rotation steps, each row followed by its count of steps
The counts run from 0 to 303.
[  0  18   3 -10  -6 -13  -7  16   2  -6   9 -22  -2   4  16   8   3   9
 -12 -12   1  -4  -9   8  18  20   0   1   1  -3   7 -10 -30   3   0  -8
   2   3  24  -1  15   8   4  22] : 38
[  2 -10   2 -18  28  -2  -7   2  -9 -11  23  -4   7  13   5  -4  -7  21
 -18  10 -10  -8   3  -6  19  -7   0 -12   6   9  -4   1   1   3 -25   5
  -8   8  -4   8  -5   3 -13   9] : 176
[-29  -2  -8   8  -6  -6  -1   4  -6   5   2 -11   1  -2  12 -24  -7   7
  12   0  -7   2   0  -7  12   6 -14  -1   0  -5  24 -11   1 -30  -7  11
 -12   2  17   8 -11   6   0  16] : 20
[ -2  12  26   4  -2  -4   2  15  -7   2 -10  -5  -6   0   5   6   4 -17
  10 -21  -5  11 -13 -14  -8  -7  -4  -2  16  12   8 -11   3 -21   4   8
   9  12  25   9  12   1  10 -10] : 300
[  6   7  11 -14  24 -15 -11  15  -1   1   7  -7  -8  -5  -6   8   3   7
 -19   6   1   0  -5  -1  12  -2   8 -10  17   7  -6   3 -19  19 -31   2
  -4  17 -14  -2  -2  11  -4  17] : 186
[-18  -5  -4   6   7  -4 -12  -3 -26   6  24   6  12   4   8 -17 -16   2
  10   5 -12   1  13   0  -8  10 -22   1 -10   7   0  -2   3 -13 -23   5
   2  -6   2  -6  15   2  -7   8] : 243
[ -5 -17  -7  12   5   0 -15  14   2  13  -4   9   7  -5  -8 -12 -13  -9
  18   8   3  14   8  11  -8  -5 -21   6   4  15  10   3   4   0 -30   9
 -11   7  -6 -19 -10  15  -9  -3] : 202
[-12  -5  -9   5  14 -21  -8  12   6   8  -5  -2  -8 -10  -8  -6  -7  -1
   8  10   4  14   0   2  18   3   2  -6  25  -3   6   6  -8   7 -33   3
  -7   9 -10  -1 -14  11  -3  17] : 197
[  2  17  17 -11  13   0 -10   2 -18   8  20  -7   5   7   2  12  -2  -2
 -10 -15 -17   3  -3 -11  -2   3   1  -5  18  10 -12 -11   1   6 -15 -12
  19  11  10   4  34  -3   7   1] : 75
[ -4 -10 -20   2  24   2   0   2  -7   2  19  -8  14   8   4 -10 -12  -3
   5   6 -33   2   0  -6  13  -5   8 -11  25  -5  -6  -1   6  -9 -11  -6
   8  -3   2   5   4  -4  24   2] : 97
[  6  14  14  11   5 -15 -14  22   2  12   4 -12  -3  -4  -6   5   1 -12
  -5   3   7   4  -3  13   7  10  -9  11   8   8   1   9 -24  20 -29   1
  -1  17  -5 -14   9   9   0  13] : 6
[ 12  -4  10   8   6 -21  -9  17   9   4  -6   6  -5   2  -3   1 -16  -8
  -1   4  16   6   7   8  30  15  -7   9  15   4   3  11  -7   3 -23  -1
 -13   4   9  -1   2   9  -5   8] : 195
[ -3  16  25 -10 -12 -10 -13   8 -18   2   0  -4  -3  -5   7   5  -5  -6
   8 -24   8  11  -6  -7  -9   9 -13  -2  -1  16   6 -18  -6  -9   2   4
  11   6  24   3  25   2  -7   1] : 261
[  7  -6   2 -24  17   0  -2  11   2 -17  15 -10   5  13  10  -1 -12  24
 -19   1  -1  -9   0  -4  26  -6   6 -14   3   7   5   2  -3  -8 -10   7
 -16   7   5  12 -13   8 -11  10] : 177
[-11  -5  -5  -7   6   5  -6  15 -10   4   1  -5   7   7  10 -18  -6  19
   9  -3  -9  -3  -7  -4  -4 -15 -11  -9 -10   4  18 -15   4 -24 -12  27
 -19  10   5  -1  -7   9  -9   7] : 210
[  0   4   3   0  -9   6 -18  19  -4  -1  11 -10  12  10  14   1  -1   6
  -2 -16  -4  -2  -3  15 -19  -1 -25  12 -21  18  15 -13 -19   4   3   6
  -2   5  15 -17  15  14  -1   3] : 33
[ -2  -1   1  14  14 -10   6  -2   2 -20  12  13  -7   7   1  -8 -10 -15
   5  15 -15   1  12 -16  23  16  -4  -5  27   0 -13   2   3 -16 -14  -1
  -3  -1  14  12   4   0  14  -9] : 126
[ 23  -1  20  -8  13  -2 -18  21   5  -6   5  -3   4  12   2  17 -10   1
 -14  -5  13   3   1  12  14   1  -9   4  -2  17  -3   1 -12  18 -16   5
  -8  18   3  -9   8   9 -11   0] : 184
[  2 -10 -11 -14  10   9   6   8   7 -35  14  -6   3  15  17  -5  -5   6
  -6   8 -13  -9   0  -4  16  -3   6 -19   8   7   0  -7  -7 -19  12  13
  -8  -6  16  12  -9   8   4  -2] : 138
[-11  16   8  -3   9   4 -13   6 -15   6  25  -9   8   7   2   3   8   3
  -7  -4 -18  -7  -3   3 -19   7 -20   3  -7   5  -4  -8 -18  13 -19  -2
   4  13  -5 -13  23   5   2  10] : 35
[  4 -17 -17   8  19  12  -5   6   6 -23  26   3  10  10   6  -5 -12  -8
  -2  23 -17  -2  14   9   1   0 -10  -7  10  14 -11   5  -9   5  -9   0
   4  -9  -8  -8   0  10  11 -10] : 135
[-19   2 -18  10   3 -24  -8   4  -6   2  11  -1  -4 -14  -6 -14 -13  -5
   9  10  -4  10   6  11  10  19  -8   1  12  -8   3   4 -16   3 -24  -4
   1 -10  -5  -6   3  11   3  24] : 236
[ -3   4  23   2   6 -11 -13  10  -8  11  -7  11  -8  -8 -12   0   6  -6
   6  -3   5  17   0 -10 -10  -1 -12  -3  17  17   3  -7   1   6 -34  15
  -8  24  -8  -6   0   9 -15  -7] : 192
[  0   2   5  -6   8   8 -12  -1 -15   5  24 -11  23  15  10  -1 -20   8
  -8 -13 -14  -3   5  -1  10   5 -11   4  -5   9  -4  -2   9  -8  -3 -13
  12  -3  24   0  27  -3   3   2] : 65
[  8   0  14 -12   1 -19  -7  23  11  -7 -15  -7 -13  -5   1   9   3   5
  -3  -7  23  12  -8  -4  13  -4   3  -8  14  12  17 -10 -14  -2 -11  12
 -16  14  16   8 -12  14 -14   8] : 189
[-22  -7  -9  -1   6 -12  -1  -5 -17   6  11 -14   6  -6   5 -15 -19   0
  11  -1 -10   9  -3  -2  17   0   9 -13  12  -5  10  -2  14 -24  -5  -4
  11  -7  15  16   3  -7   8  11] : 277
[-14  -3   4  15 -11  -5 -14  -8  -9   5  10   6  10   2   3 -11 -19  -6
   7 -11   0  10  14  -4   8  20 -22  10   0  11   8  -2   9 -18  -9  -8
   8  -5  30   1  18  -1  -1  -4] : 54
[-20   9   6  11  -7 -14 -13   7 -14   9  -2   9  -8 -15  -4  -9   6 -10
  22  -2   1  14   2  -5 -22  11 -22   3   8   6  10 -15 -11  -3 -24   8
  -4   4  -3 -11   9  14  -8   7] : 231
[  6   9  27  12 -10  -2  -4  17   3   3  -7  -1  -6   1   1   9  -5 -25
  11 -18   2  12 -10   6  -6  -5  -8   7  14  15   6  -4  -2 -15   1   3
   7  10  27   2  21   2  14 -15] : 301
[  3  -1  -1  -9   1   2 -21  12 -13   3  19  -8  16   0   9   3  -9   0
   5 -11   1   1   0  21 -22  -2 -17   0 -18  20   7  -4 -12   9  -3  -1
  12  -4   4 -16  20   9  -4   5] : 252
[  7  -3  10  17  -6  -2   1  13   9 -15  -9  15  -6   4   2   7  -5 -26
  17  -3   5  15   7  -4  -6   2 -13   3  23  16   4 -10  -4 -13   3   9
  -3  -2  21   1   7   7  10 -25] : 122
[ 15  12   8  -6   2 -12  -6  14   0  -1   7 -15   6   5   7  17 -10  -3
  -8 -17   1   5  -5   0  22  13   9  -3  16   1  -4  -6 -11   6   3 -15
  14   3  29   7  21   2  13  10] : 77
[ -4  -4 -13  -8  19  -2  -6  15  -7   6  21 -29  16   1   7   3 -16   0
  -2  -1 -19   2 -11  19   8 -15  13 -10  10  -2   6   5 -10   9  -1 -10
  20  -3   3  -1   7   4  20  16] : 286
[ -3 -11  -8  -1  14  19  -7  15  -6   4  11  -4  12   9   5  -2   1  -3
  14  -2 -28   4  -6   2 -24 -23  -1 -10  10  13   1 -11   7   1  -4   8
   8   0  -1 -10  10   5  16 -13] : 102
